One vector is turned by the same rotation once a step. Each row is the vector after some number of steps, and that number follows the row.
The counts run from 0 to 700.
[136 112 149 142 100 107 104  71 173 114  90 161 142 140 115 114 137 144
 130 115 145 136 120 148  92  90  66  99 160 141  88 160 122 156 164  87
  97 138 161 140 123 143 139 138] -> 318
[155 158 121 148 150  84 120 111 158 133 140 116 129 110 119 137 151 118
 117 116 134 120 167  83 113 130 147 162 131 123 109 121 115  98 113 147
  91  29 124  72 140 157 120 145] -> 490
[131 158 123 107  96  78 123  86 162  69 142 137 152  97 168 126 113 145
 151 128 157 162 136  90 105 153  89 148 147 173 123  93 118 109 124  77
 107  99 108 106 145 147 138 141] -> 631
[114 138 117  96 103 145  93 103 133 105 169 146 121 112 139 147  65 162
  93 137 149 145 127 124 126 112  97 147 163 137 149 152 115 155 102 103
  85 103 121 135 136 165 170 161] -> 86
[124 132 140 129  68  99 119  68 176 141 119 145 152 192 152 101 123 136
  99 128 139  98 155 144 103 100 132 126 124 163  96 134 163 110 151  83
 115 106 169 132 113 149 108 145] -> 438
[130 122 124 109  80 121 148 134 122  85 172 167 118  94 144 109 122 154
 132 103 170 138  83 128 115 149 125 161 100 191 151 133 141 120 115  75
 153  91 126 117  82 150 132 149] -> 527
[128 110 154  94 101 112 158 128 127 115 148 152 127 159 145 104  78 129
  95 138 175 105  82 130 133 109  96 165 146 205 163 129 135 138 121  92
 155  98  96 140 122 133 124 142] -> 331
[ 91 123 155 159  91 147 127  85 147 114 130 117 127 116 103 125 174 156
 139 110 163 121 126 166 132 152  99 166 110 113 124 149 154 128 149  86
  79 116 158 103  87 165 112 126] -> 410
[135 137 105 157 121  66  93 107 156  99 122 138 156 108 128 121 171 172
 129 150 136 150 103 111  75 108  99 121 103 168  71 140 135 134 168 111
 118  63 141 120 138 110 126 132] -> 377
[111 142 124 164 128  89 128  89 126 121 134 176  97  98 139 108 103 138
 140 125 121 184 158 144  96 116 117 150 172 107 117 127  88 105  96 127
 110  44 126 136 145 146 163 139] -> 626
[122 100 171 140 119 103 107 102 132 137 110 123 131 196  99  69 113 113
  87 125 127 126 137 140 150 113 128 134 141 202 138 154 137 153 112 101
 150 125 141 125 104 165 116  92] -> 559
[127 149 140 103  59  74 110  56 165 124 113 136 158 167 147  95 131 129
 121 139 146 103 139 154 102 121 116 134 129 151  91 112 149 116 147 106
 124  97 164 140 126 130  88 144] -> 437
[ 97  99 132 141 100 113 133 113 127 155 133 140 154 164 149  99 126 198
 153 152 161  97 135 104 133 159 129 132 134 103 131 123 136 134 133  89
 118  83  80  99  58  91 102  98] -> 589
[ 85 132 106 141 119 107 185 152 134 126 158 132  55 153 165 118 124 142
 106 140 125 129 130 124  97 140  95 149 107 158 131 113 116 101 110  53
 141  89 103 110 138 134 141 116] -> 390
[118 108 143 131 109 149 163 125 163 105 149 180 100 113 158 105 123 160
 106 116 148 118  89 147  87 100  97 143 103 153 105 136 130 103 118  71
 134 100 164 149  88 137 154 173] -> 525
[161 137 123 133  78 124  99  91 130 145 119 183 157 126 133  95 163  79
 143  86 137 134 127 113 162 127 134 159 156 138 141 173  81 124 112  85
 101  99 121  79 110 141 118 143] -> 544
[ 98 134 147 158 127  85 112 123 140 147 133 118 110 177 122 130  73 139
 104 143 110  71 156 103 133 148 118 119 123 133 171 115 124 156 114  95
 131  83  81  61 154 130 112 113] -> 249
[140 142 102  92  99 115 114 101 176 114 146 166 129 118 161 116 117 110
  64 112 119 114 106 151 109 109 107 127 130 149 139 143  98 155  98 104
 140  86 164 102 170 154 138 196] -> 433
[108 147 154 132  96  77 125  71 130 137 132 160 133 127 145  75 125 117
 162 104 139 124 110 141 133 181  94 139  86 118 141 115  94  80 154 110
 138  82 139 106  75 137 128 153] -> 300
[126 165 143  99  85 138 116 113 112 147 162 161  97 140 175 119  57 137
 131 134 121  92 101 118 127 159  88 134 116 141 156 136  93 128 104  81
 123 116 105  94 157 173 151 149] -> 537
[ 82 125  82 122 110  74 142 106 102 128 146 132  99 129 158 112 135 137
 155 150 154 146 134 132 141 176  91 159 136 139 142 121 105 118 100  73
 134  91  97  99 102 113 148  98] -> 392
[120 150 145 119  99 157 109 102 154  65 166 128 101 117  94 128  88 177
 109 137 128 150 125 155 118 127 100 157 115 134 108 151 139 136 142  91
  74  99 147 143 166 161 137 161] -> 520
[131 134  87 120 132 131 101 112 161 109 144 137 146 127 114 116 119 166
 118 189 142  97 146 163 129 106 134 147 159 131  81 116 157 177 111  92
 118  66 100 106 113 116  91 140] -> 578
[101 116 126 147 124  71  96 131 123 111 152 127  94 145  89 122  80 128
 101 169  96 100 145 163 113 121 115 102 138 182 127 134 166 169 158 133
 125  90 112 116 102 157 125  95] -> 130
[130 100 145 111  97 120 127 107  96 147 133 160 111 132 159 116 116 121
 162 139 133 115  97 125  74 126  78 113 167 121 114 150 111 188 136 154
  67  93  88 137  82 152 128 103] -> 224
[139 108 169 104 163  74 119 126 121 110  99 188  83 119 106 114  85 126
 132 118 104 120 120 120  80 108 103  93 178 140 109 135 114 177  95 142
 133  78  77 117 130 153 119 110] -> 566
[155 150 181 121  96 124 138 110 129 145 151 161 129 137 118  98 102 131
 140  94 139  76 142 132 126 130 155 155 135 128 123 121 170  89 114 119
  95  81 107 118  95 175  75 143] -> 99
[142 109 160  96 150 104 138 105 134 114 107 177  84 128 139  91 115 137
 110 130 119 136 123 142  80 125  97  99 165 124  93 127 120 199  80 141
 138  80 101 142 139 144 123 121] -> 567
[120 110 138 126 153  93 132 121 191 116 114 104 140 177 117 117 158 130
  57 115 164  86 155  78 131 109 130 127 122 156 126 165 134 130 138  90
 110  88 158  98 101 107 119 115] -> 694
[116 107 132 160 147 115  89 103 195  92 110  93 113 170  91 110 122 136
 115 110 133 156 159  76 138 123 140 133 151 148 104 150 111 145 111  85
  98  99 134 107 111 113 141  89] -> 260
[105  79 163 158 119  89 104 110 186 113 104 137 139 165 126 125 166 105
  73 101 145 112 115 134  88  83 113 102 126 141 132 155 128 176 160 123
 107 100 177 106  77 120 125 130] -> 123
[117 119 104 118  68  97 106 137  98 156 130 164  87 167 136 127  79 140
 112 128 128  92 150 128 114  88 143 107 163 147 114 182 139 139 105  75
 120 113 125 128 117 141 123  78] -> 336
[122 139 131 181 151  83 124 143 156 127 120 112 117 148  98 102 151 156
  99 112 122 109 151  96 135 131 114 118  87 196 122 146 141  79 137  56
 156  97 133  88 121 152 144 114] -> 499
[142 117 110 187 105 130 119 147 142 151 141 132 109 171 152 121 119 123
 135 128 114 153 105  83 100 118 141 143 147 166 103 109  90 152  86  68
 125  78  87  98 131 121 125 105] -> 483
[131 105 121 139 110 112 113 136 180 110 116 117 120 169 119 166  95 131
  92 128 153 112 111 104 100  64 141 152 182 179 114 138 145 167 108  91
 109  85 122 112 149 113 106 115] -> 575
[133 141 116 133  91  89  91  81 105 162 118 163 165 154 133  99 122 153
 115 161 125 124 150 143 137 146 125 136 161 123 128 136 110 176 101 105
 135  69 102  82 146 106  91 109] -> 681
[149 134 142 176 123 148 104 122 146 107 137  95 139 148 108 109 168 126
 138 121 120 158  94  57 138 133 109 174 120 183 104 153 101 139 143  77
  85  84 100  95 133 152 133 114] -> 603
[130 143 132 142 136  95 145  79 147 123 138 184 115  95 150 106 120 163
 115 120 122 176 149 136  86 116 118 138 168 103 112 134  85 119 103 124
 122  55 136 128 158 135 159 165] -> 627
[ 97 157 139 123 100  53  93 111  94 129 161 146 114 102 122 127  65 157
 106 126 126 117 150 136 131 145 125 141 125 155 173 151 129  94 125 125
 137  82 136 110 144 167 149 139] -> 190
[128 139  85 123 121 125 120 118 173 120 134 145 103 159 108 103 129 120
  78 152 108  64 184 171 149 114 107  98 127 133 108 146 143 161 160  66
 115 108 132  77 111 132 108 148] -> 9
[114 136  82 149 102 108 133 114 179 108 143 132 108 116 147 147 133 127
 120 106 147 127 176 129 111  96 136 136 145 171 126 151 149  84 102  48
 113 116 164 106 106 167 145 135] -> 635
[128 130 144 163 136  96 105 125  87 147 144 153 151  96 112 108 129 186
 123 147 123 158 118 133 127 130 102 146 142 207 150 146 125 126 106  83
 172  88 101 110 132 166 145 123] -> 620
[127 152 112 133  94  94 134  78 124 120 136 177 115 134 168  94  89 112
 162 137 124 160 136 138 134 137  76 139 175 166 125 125  79 123 127  60
 135 110  97 125 132 144 155 141] -> 196
[150 121 132 145 117  92 132 103 133 130 129 185 160 139 108  85 114 112
 134 134 146  86 162 148 150 106 125 117 189 168 132 136 155 100 142  72
 132  78 102  96  99 138  92 166] -> 441
